In the data rows, the value 128 means zero.
Here is a table of points, one per row:
[121 140 150 154 191 129 127 167 131 118 167 190 109 172  99  99 167 101
 113 122  86 109 115 102 124  93  96 126 110  84 128 116  59  97]
[131 105 153  38 152 110 126 176 142 142 126 169 123  99  99 121  79  92
  87 134 131  59 145  99 140 167 127  66 114 161 198 180 151  84]
[ 88 130 137 100 170 152  76 158  61 139 108 107 139  92  80  92 133 194
  46 136 126 131 107  83  76 144 165 137 120 122 146 131 128  86]
[124 121 162  99 134 122  83 183  56 135 105  97 167  82 111 102 126 170
  88 164 162 114 117 109  92 143 153 192 108 129 133 126 134  74]
[137  81 164 126 106  94  92 158  71 128 111 119 189  90 113 102 129 142
 130 136 184  82 108 133 104 130 126 199  98 133 100 129 140  83]
[101  78 142 130 104 106 104 169 100 126 120 134 162 102 106 122 140 126
 128 161 174 108  95 153 126 123 109 171  96 125 102 116 130 100]
[ 89  74 154 122  97 113 114 166 128 120 129 154 137 106  96 132 158 119
 141 162 164 133  97 158 130 128 110 151  90 109  99 116 126  78]
[ 84  85 146 131  85 116 112 163 139 113 125 157 110 108 105 145 171 118
 128 167 157 140  98 152 141 133  91 146  67 106 101 109 123  85]
[ 89  99 142 134  98 119 119 159 128 108 118 155  93 102 105 136 168 123
 116 167 158 143 105 148 136 137  94 140  57 110  99 109 135  77]
[103 113 142 129 113 128 114 165 108 105 110 137  98 102  93 140 153 122
  99 169 160 134  95 148 130 130  81 131  69 119 100  92 141  79]
[ 76 142 133 185 144 148 153 185 184 164 134 140 131 147 101 153  83 157
 114 103 150 187 155 173 118 115 153 184  25 219 156 158 101 144]
[103 161 147 152 159  62 145 191 110  52 168  98 118 146 123 213 207 163
 130 168 170 120 168 120 146 154 126  80  95  90  61 126 179 140]
[114 167 132 152 151 144 117 113  90 173 198 112  97 130  40 142 101 126
  85 110 187 184 119 158 140 136 112 171  60 104 150  91 103 139]
[ 64 125 157  78 115 156 184 139 134 104  79  59 169 188  38  93  99 151
 144 127 116 182 125 149 111  89  44 151 115 142 107 172 125  92]
[137 165 160 236  77  73 103 123 142 119 135  60 125 100 127 119 189 105
 151 138 197  51 104 170  64 144   6 129  97 117  79 171 102 152]
[119 160 239 167 146 160 107 107 134 108  98 118 130 133 115 145 143 169
 102 141 123 154 172 139  82 191 176  88  62  85 168  86 105 140]
[128 149 145 102 159 156 146 129 192  91 111  74 158 137  53  86  80 167
 212 137 106 144 135 114 186  57  97 116 136 179 111 109 114  72]
[122 105 106 122 152 136 137  68  76 103 172  87 112 139 170  97 174 113
  97 160  71 179 121 255 117 179 126  77 144 200 132 181  72  89]
[127 111 138 163 191 159  74 155 189 158 181 127 127 127  90 139 146 118
 207 109  70 150 120 155  83 112 190 134  82 241 148 176 163 148]
[218 144 121 151 130 173 105 177 133  90 170  85 202 192 147  90  84 129
 160 174 128 155 127 169 135  88 148 176  87 155 178  44 158 167]
[ 98  93 162 105 106 151 102 158  88 112 201  48 170 205 160 220 149 191
 167 138 143  90  91 178 215 115 190  92 147 150 100 128 139 210]
[ 96  55 147 138  83  97 114 116 205 154 113 105 156 146 207  90 160 137
 124  78 105 129  72  97 125  79  91 160 125 179 107 158 244 180]
[170 118 188  84 143 150 130 112 136 183 135 189  87 145 218  52 173 156
 145 177 134 134 101  96 160 164 130 162 101 233 117 112  72  47]
[124 110 111  67 144 118  37 162 114 163 149  77 164  67 156 104 138 140
 147 167 119 150 153 133 163 106 176 149 145 171 131 151 105  90]
[160 104 198 103 108  69   6 131 132  87 194 107  76 110 101  72  90  62
 159  93 159 150 133 123 166  62 198 112 148 131 211 212 118 153]
[181  96 122 199 139 140 101 158 151  74 175 211 117 198 111  63  99  87
 103 152  76  61  68 126 134 124 154 189 141  76  84 148  73 130]
[127  83 107 102 109 139 151  97 159  52 103 120  28  43 123 227  20 133
 177 173  38 171  38 128  79 139 143 158  79  74  77 113 125 164]
[120 132 124 122 154  82 161 149 106 101  94 185  97  95 106 192 174 130
  96  87 156 128 133 165 155  83 156 157 207 192 119 114 143 149]
[115 150 115 142 172 157 179 111 115 112 101  68  79 108 173  83  87 195
 108  78 120 112  88 200 110 124 200  74 113 118 169 124 108 134]
[162 169 115  95 149 103 134 115 169 172 170 167  42 181 137 149 189 177
 135 130  84  56 141 114  94  32 108 111  97 111 152 128  98  82]
[102 219  86  49 118 107 100 102 146 160 139  97 188  46 139  93 133 216
 121 123 109  87 143 167  69 116  81 173 168 123 146 207  85 191]
[123  33 108  99  50  96 207 105 178 111 178 168 157 147 123 164 129 190
 166 128  47 131 183 169 156 115 122 156 153 106 198  90   4 104]
[136 117 156 133  62 102  61  96 108 101 109 169  49 152 123  97  62 140
 112 107 206 171 126 140 177  36 142  79 145  89 127 167  83 147]
[129 167 185 196 129 149 111 139 157  49 134 139 118 160  87  83 115  33
 138 107  93  98 201 239 167 166 102 131 202  99 137 146  96 129]
[122 182 120 115  90 102 198 149  73 102 194  87  84 138 132 107 174 128
  98 126 109 220 133  45 135 220 108 108 146 129 157 117 136 156]
[137 182 112  95  66 190 118  98 124  80 127 113  55 182 121 136  89  73
  91 190 182 137 153 106 109 130 159 192 150 146  78 185 112 156]
[168 123 104 135 116 145 184  50 141 178  78 110 149 113 120 137 201  53
 121 129 158 147 132 122 135 126 158 139  97  80 167 157 157 138]
[ 48 111 107 191 188  96 124 125 155 168 131 172 122 135 112 138 145 105
 170 105  98 123 153 117  86 165 154 127 132 184 115 233 179 187]
[ 91  97  95  95 154 110 126 126 117 104 127 129 117 138 160 125 103  88
 156  70 143 184  88 137  55 178 109 143 145 100 151  56 112 124]
[135  20  81 161 135 113 162  87  45 148 120 118 154 139 109 102  97 135
  48  63 205 129 173 122 115 118 157 109 111 159  49 136 127 113]
[128 134  46 128  86 147  91 161 189 107 166 195 158  91 119 164 111 107
  50 126 153 159 136 127 164 227 110  76 139 208 171  93 123 127]
[167 132  84 109 118 180 142 160 111 135 136 187 211 226 104 122 135 220
 113 125 144 134 153  99  63 166 193  90 153 115 157 132 190 116]
[ 60 150  84 100 107  81 166 140 113 132 165 134 142 174 169 141 158  82
 148  44 153 161 146 133  64 121 137  97 133 145 173  89 149  93]
[105 160 127  88  92 139 164  76 226 164 183 123 169  89 171 187 134 173
  53  71 129  59 173 134 153 112 154  72  60  74 123  88 160 101]
[135 158  87 107 118  74 108 118 177 179 145 102 170  49 149 123 155 220
 169 143 144  83 133 214  93  82  62  83 157 116 114 161 124 134]
[145 150 230 165  80 179 125 107 103 179  30 118 167 147 119 159 188 161
 141 122 137 125 148 176 148 162 152  55 131 126 143 100  71 158]
[119 135  95 162 138 154 165  95 159  87  92  86 123 125  92 131 109 152
 190 108 187 133 183  38 217 132  98 151 134 136  98 138 128 101]
[182  63 111  51 142 162 153  29 127 119 110 170 171 126  69 102 199  84
 153 145 180 105  74 119 181 140 107  89  69  86 220 135 139 231]
[ 27 107 104 239 122 144  78  97 121 111 173 172 150 141 154  24  88  96
  77 161 104 134 150 194 198  76 147 182 155  27 157  88 166 164]
[143 159 208 109 142 132 121  86 158  90  88 252 134 136 152 106  98 158
 145 204 161 175 226  95 108  99 119  75 105 168  88  94 134 225]
[123 158 106 125 159 116 181 110 156 175  76 129  63 182 114 115 127 161
  57 139 102  96  71 135 174 117 109 123 143 114 140 123 226 136]
[223 123  94 123 142 110 204  44 144 125 119 127 163  95 110  96 194  81
 130 139 157 150  94 154  87 126 175 144 136  83 178 154 199 105]
[121 126 150  96 209 121 158  62 131 173 187 122  90 162 101 133  83 100
 137 169 153 139 163 168  94 160  83 157 195  94  75 117 164 175]
[ 93  89 144 117  64 196  64 108 101 150  97 145 108 134 115 202 210 134
 113 119  40 170 134 113 152 101  94 178 207  96 172 122 183 124]
[187  66  63 137  76 131 141 114  65  95 147  96  79 135 148 170 139 149
 154 125  80 119 244  76  82  64 114 135  89 153 151 114 118 140]
[135  88  99 127 146 186 117 174 136  64 101  88  85 107 165 105 187 112
 153  64  95 110 136 144 129 184 152 117 145  93 136 170  92 190]
[127 126 121 121 181 168 168 155 151 157 121 122 157 170 251 204 120  95
 116 170 162 169  60 142 163 126 161 149 163  84 112 206  72  99]
[126 188 168 122  85 175 164  65 165 110 160 108 191  61  99 148 101  60
  44 115  87 121  89  77  66  71 176  75 165 184  32  78  91  76]
[130 137  73 179 143 125 113 105 199 105 125  83 115 144  60 112 132 156
 181 101 106 135 112  58 169 149 141  53 167 109 105 174 175  58]
[117 169 185  93  99 120  91  99 145 133  67 150 116 131 211  99 101 115
 204  64 130  86  97  99  69 177 140 147 132  87  87  96 148 113]
[126 125  53 109 149 179 103 114  64 196 125 110 111 154 106 120 136  49
 194 173 114   9 170 128 103 149 146  89  95 151  65  15  91 145]
[103 100  92  91 196 146  93  88 107  81 150 100 123  87 190 133 124 159
 123 201 133  64 170 129 155 195 149 131 176 119 115  98 171  96]
[157  81 125 123 145 118 167 191 181 162 104 109  62 100 134  49 152 166
 107  70 151  85 116  80 165 174 165 158 181 144  88  61  58 235]
[143  94 162 174 153 131 146  87  63 167  84 144 110  79 139 127  86 118
  93 163  35 119 171  64 155 126  18 114 140 206 108 133 132 123]
[143 100 125 121 158  96 183 136 124  93 104 201  98 104  95 179 178 136
 112 106 136 119 106 162 119  94 172 163 221 198 110 104 165 145]
[184 216 112 170 106 223 151 143  83 118 116 163 102  83 141 180 100 141
 145 101 160  95 105 100 121  98 110 130 170 151 176 148 139 111]
[118  90 122 106 135 139 100 146 149 131 139 144 120 131 173 123 109  99
 179  18 165 174 131 120  64 153  82 112 152 106  94  49 134 148]
[231 170  73 144 153 132 126 176  64 126  78 166 190 122 158 106 136 155
 130 110  44 227 121 176 151 133 150  44 106  63   4 147 134 140]
[ 97 168  85 167 136 205 136 128  81 106 132 197 136 134 150 134 102 147
 142 123 168 110  89  88 104 115  83  94 139 117 174 170 104 116]
[102 155  84 172 158 189 142 110  74 102 126 195 165 112 149 135 116 135
 149 116 176 121  85  72 118 111  74 100 155 129 170 158  84 122]
[ 60 157 137 130 240  76 165 195 111  74  88 107 168 145 158 101 170  72
 105 158 116 174 111  27 131  21 113  88 106  90 148 134  75 155]
[118 137  99  91 124 162 143 125 156 122  90 100  90 166  96 121 131 128
  50 125  73  98  83 132 147 127  91 130 134 158 124 121 215 146]
[142  87 114 205 132 123 155 158 185 172 114  72 112 108 131 140 114 141
 121 208 141 126 129 107  45 128 131 104 201 117 184  48 130 146]
[110 255 132  84 107 104 126 137  95 152 119 131  90 136 171 104 147  49
 185  65 129 131 127 146 136 119 142 149 107 143 163  51 152 104]
[102 167 224 189   0  29 190 118  18 124 244  87 198 125 172  89  40 139
 213 129  87  76  32  93 231 180 171 134 111 126 161 111 206 181]
[162 152  93 114 124   0 100 103 138 149   0 132 160 211 107 175  33 102
  98 119  92  63 158 131 124 223 179 141 140 148 172 122  82 114]
[124 167 103  65  82 110 102 150 183 129 159 126 195 104 158 138 143  54
  63 122 104  83 164 102 142 105 148 142 123 130  67 137 105 148]
[251 137 195 125 205  68  28  64 140 133 116  85 184 210 205 242 103 109
  60  49 122 159  73  87 155 149  73 147 105 143 160 161  96 123]
[128 130  97 137  55  79 127 175 163 237 100 125 109 122 119 134 145 121
 150 199 124 194 103 102 105 121 150  80 163 133 176 143 107 127]
[157 186 111 126 173 103  88  96 109 198 194 145  95  82  57 170  97 163
 146 121  77 190 156  96 140 168 157 205 128  58  81 153  98 131]
[188  81 142 101 153 146 180 238 130 195 124 123  96  38 133 173  44  81
 152 112 142 113 203 147 184 140  80 103 127 112 160 153 214 102]
[141  77 165 130 110 163 183 155 118 148 166 112 112 153 144 114  74 110
 121 154  74 117 219 112  83 118 140 115 149  74 119 178 130 106]
[128 153  88 155  96 139 134  51 149 110  50  81 136 151 136  93 122 159
 197 123 151 142 143 120 188  96 106 213 128 132  84 135 146  87]
There is one direction along which these points spread out most. Take the direction at right angles to it along which they spread out most. Go by this last direction. For each point below, how far along it does it lie, from 0 to 99? 50 is the average, and the first point above lies past it. One standard deviation of the points above along it is 16.
[ 60 157 137 130 240  76 165 195 111  74  88 107 168 145 158 101 170  72
 105 158 116 174 111  27 131  21 113  88 106  90 148 134  75 155] 64
[167 132  84 109 118 180 142 160 111 135 136 187 211 226 104 122 135 220
 113 125 144 134 153  99  63 166 193  90 153 115 157 132 190 116] 33
[143 100 125 121 158  96 183 136 124  93 104 201  98 104  95 179 178 136
 112 106 136 119 106 162 119  94 172 163 221 198 110 104 165 145] 52
[135  88  99 127 146 186 117 174 136  64 101  88  85 107 165 105 187 112
 153  64  95 110 136 144 129 184 152 117 145  93 136 170  92 190] 38
[162 152  93 114 124   0 100 103 138 149   0 132 160 211 107 175  33 102
  98 119  92  63 158 131 124 223 179 141 140 148 172 122  82 114] 18
[102 167 224 189   0  29 190 118  18 124 244  87 198 125 172  89  40 139
 213 129  87  76  32  93 231 180 171 134 111 126 161 111 206 181] 0
[126 188 168 122  85 175 164  65 165 110 160 108 191  61  99 148 101  60
  44 115  87 121  89  77  66  71 176  75 165 184  32  78  91  76] 54
[127  83 107 102 109 139 151  97 159  52 103 120  28  43 123 227  20 133
 177 173  38 171  38 128  79 139 143 158  79  74  77 113 125 164] 60
[130 137  73 179 143 125 113 105 199 105 125  83 115 144  60 112 132 156
 181 101 106 135 112  58 169 149 141  53 167 109 105 174 175  58] 44
[145 150 230 165  80 179 125 107 103 179  30 118 167 147 119 159 188 161
 141 122 137 125 148 176 148 162 152  55 131 126 143 100  71 158] 38
[122 182 120 115  90 102 198 149  73 102 194  87  84 138 132 107 174 128
  98 126 109 220 133  45 135 220 108 108 146 129 157 117 136 156] 38
[128 153  88 155  96 139 134  51 149 110  50  81 136 151 136  93 122 159
 197 123 151 142 143 120 188  96 106 213 128 132  84 135 146  87] 55
[102 219  86  49 118 107 100 102 146 160 139  97 188  46 139  93 133 216
 121 123 109  87 143 167  69 116  81 173 168 123 146 207  85 191] 43
[128 149 145 102 159 156 146 129 192  91 111  74 158 137  53  86  80 167
 212 137 106 144 135 114 186  57  97 116 136 179 111 109 114  72] 62
